In the rows, 128 means zero.
The rows of R fall into 3 groups, which share some directions, and each row is roughly a mix of its group's hidden directions.
R:
[[ 89 153 109 146 170 178 163 134 143 125 130]
 [137 184  98 107 108  83 114 159 136 108 134]
 [134  85 186 112 132 117 102  85 108 117 124]
 [161 180 118 161 120 145 129  85  93 121 115]
 [190 125 136 136  99 124 117 122 154 161  85]
 [160 165  87 170 116 164 104 120 149 127 111]
 [147 152 122 132 111 171 116  95 146 160  73]
 [117 144 137 129 115  85 140  63  91 119 108]
 [177 118 130 138 119  94 134  88 172 159 110]
 [142  99 161 130 108 155 105 181 100 129 164]
 [107 119 121 113 149  70 163 110 168 146 153]
 [113  91 139 111 123 169  85 174 111 104 124]
 [ 89 118 149 175 161 135 165 101 132 146 100]
 [119 193  87 112 148  95 139 144 121 108 140]
 [130 123 115 206 166 125 137 115 139 116 148]
 [ 92 151  96 129 149 145 173 169 139 143 160]
 [ 69 135 122 140 146 114 176 155 105 124 159]
 [ 81 152 147 138 139 105 177 105 106 121 165]
 [ 83 116 139  69 112  96 132 149  99 109 127]
 [118 151 123 165 130 181 146 109 140 167  90]
 [ 82 130 107 119 132 119 138 190 102 109 159]
 [164 101 163 134 126 148 127  69 145 148  99]
 [117 178 143 161 146 130 166  99  89 108 143]
 [ 83 138 115 151 159 147 179 160 139 148 146]
 [130 123 137 158 123 170 106  92 133 151  68]
 [ 86 166 109 112 123  88 127 126 183 139 124]
 [131 191 115 111 134 108 150  91  97 151 106]
 [158 139 163 122 114 115 103  82  74 118 112]
 [112 148 129 152 151 165 174  89 160 156 113]
 [159 132 140  78 118  72 110  97 105 126 126]
 [165 158 132 115 110  95  77  91 117 134 102]
 [141 138 118 137 119 143  92  99 160 119  60]
 [147 123 149  96 153 131 178 130 170 102 163]
 [125  89 109 125 116 126 172 182 114 115 165]
 [175 140 141 130 136 129 121  59 135 143  96]
 [135 169 120 156 121 156  86 146  82 114  98]
 [ 79  98 126 133 151 110 143 168 105 108 170]
 [131 115 134 200 162 161 136 118 149 146 121]
 [171 145 145  75 131  84 136  97 142 113 135]
 [120  76 138  81 142 104  97 167 144 124 126]
 [111 121 133 175 128 171 117  92 117 152  81]
 [133 157  89 126 107 169  97 134 155 127  78]
 [142  75 154 150 143 170 144  88 119 149 113]
 [147 148 125 111 113  97 106  77 101 148  80]
 [ 99 195  82 130 133 107 134 151 141 121 125]
 [137 168 111 182 125 184 142 126 112 111 129]
 [ 88 126  84 119 148 114 150 168 163 127 161]
 [179 133 122 105 117  79  86 110 105 123 113]
 [ 77 125 130 130 154 130 183 159 118 146 159]
 [ 89 139 115  86 136 102 161 175 134 116 156]
 [ 96 180  93 118 126 104 164 161 114 136 147]
 [148 167 133 123 132 118 103 152 186 100 164]
 [169  85 109 125 108 124  66 121 140 114 130]
 [137  77 146  91 110  86 146 102 153 145 142]
 [ 86 100 136 118 142 132 125 186 119  95 162]
 [126 138 109 170 145 156 117  92  87 154  87]
 [123 195 122 126 131 134 116 162 169  96 133]
 [160 130 114 109  84 140  77 101 104 144  99]
 [166 113 171 127 113  80 113  95 104 106 139]
 [134 108 170 192 154 131 150  97 123 146 130]
 [186 137 129 148 111 120  91  76 130 119 109]
 [106 167 111 150 173 116 167 143 116  97 158]
 [169 190 119 109 128  96  99 127 136 102 135]
 [124 115 151 174 105 179  94 154 112 127 102]
 [125 142 102  78 130  88 135 165 145  96 159]
 [ 81 160  82 147 143 129 149 172 133 122 145]
 [ 75 107 156 148 137 127 164 148  87 136 155]
 [121 107 172 175 128 149 130  89  98 154 102]
 [132  56 150 144 131 154 133 106  95 151 127]
 [ 94 159 113 126 121 132 130 170  76  96 157]
 [131 108 135 164 133 157 106  82  98 160  89]
 [162 153 142 167  92 182 116 131 119 153 117]
 [162 119 129 164 109 179  88 101 110 105 121]
 [ 76 163 141 114 139 113 184 149 117 145 137]
 [124  66 181 101 117 139 143 107 146 137 125]
 [ 77  98 114 113 119 100 118 155  75 140 139]
 [145  66 131 105 115 112  77 150 146 119 132]
 [151 146 108 100  97 159  83 131 150 128  81]
 [141 133 125 191 148 171 126 127 166 141 103]
 [140 198 100 109 125  90 122 137 151 108 129]
 [ 91 100 150 186 140 165 125 127 109 138 102]
 [121 156 101 128 118 115 136 192 151 100 165]
 [ 86 176  73 146 135 112 135 134 116 142 105]
 [167 125 151 179 123 140 105  80 130 132  96]
 [138  71 143 155 115 147 102 107  86 156 113]
 [133 143 101  76  89 111  89 146 114  95 124]
 [176  91 111 136 101 128  88 162 162 128 120]
 [128 156 142 171 149 177 171 107 143 140 109]
 [172 109 127  92 104  89  82 128 125 143 102]
 [143  87 136 144 107 183 106 113 166 146 104]
 [ 80 158 102 116 108 102 106 179 108 120 131]
 [139  67 144 123 154 109 104  89 163 116 139]
 [ 94  97 127  79 106 104 126 167 151 160 131]
 [155 111 160 159 131 124 114  65 127 138  91]
 [137 164 137 100 108  74 124 136  73 127 128]
 [109 124 151 177 137 173 148 108 122 168  98]
 [139  59 161 145 128 167 137 108 113 144 124]
 [122 179 119 162 146 126 151 127  85  91 155]
 [101 147 120  93 139 108 165 163 166 105 162]
 [ 92 162 110 154 160 156 137  94 119 147  87]
 [ 78 145 155 140 139 116 183 104 115 127 159]
 [103 198 106 113 153 115 147 119 160 118 116]
 [185 137 163  96  92 115 111  96 122 138 115]
 [131  67 157 158 137 180 138 129 136 136 141]
 [152  70 135 144 134 129 109  93 180 128 133]]

Here is one row of each group, with its name. Which group are the others in?
[166 184  88 161 137 139 125 151 120 104 133]
F
[126 144 108 140 116 163 103  95 143 139  62]
L
[142 182  81 116 126  80 149 133 129 149 124]
E

[ 65 112 143 133 160 114 167 108 128 137  97]
L
[147  81 141 159 140 167 124 103  81 145 115]
F
[156 150 131  63 109  84 142 113 123 126 150]
L
[109 196  96 112 131  91 109 123 114 126 106]
F
[155 182 112 115 109  89  82 140 111 112 125]
F
[155  94 122 172 161 153 127 128 181 108 131]
E
[ 98 113 117 134 107 139 121 185  69 118 128]
F
[112 122 124 189 129 179 122 120 157 152 106]
F
[124 155 160 113 157 111 133  75  78 115 119]
E
[120 159  94 101 105  70 128 163 139 117 147]
F
[132 169 124 108 136 104 136  68 148 143  87]
F
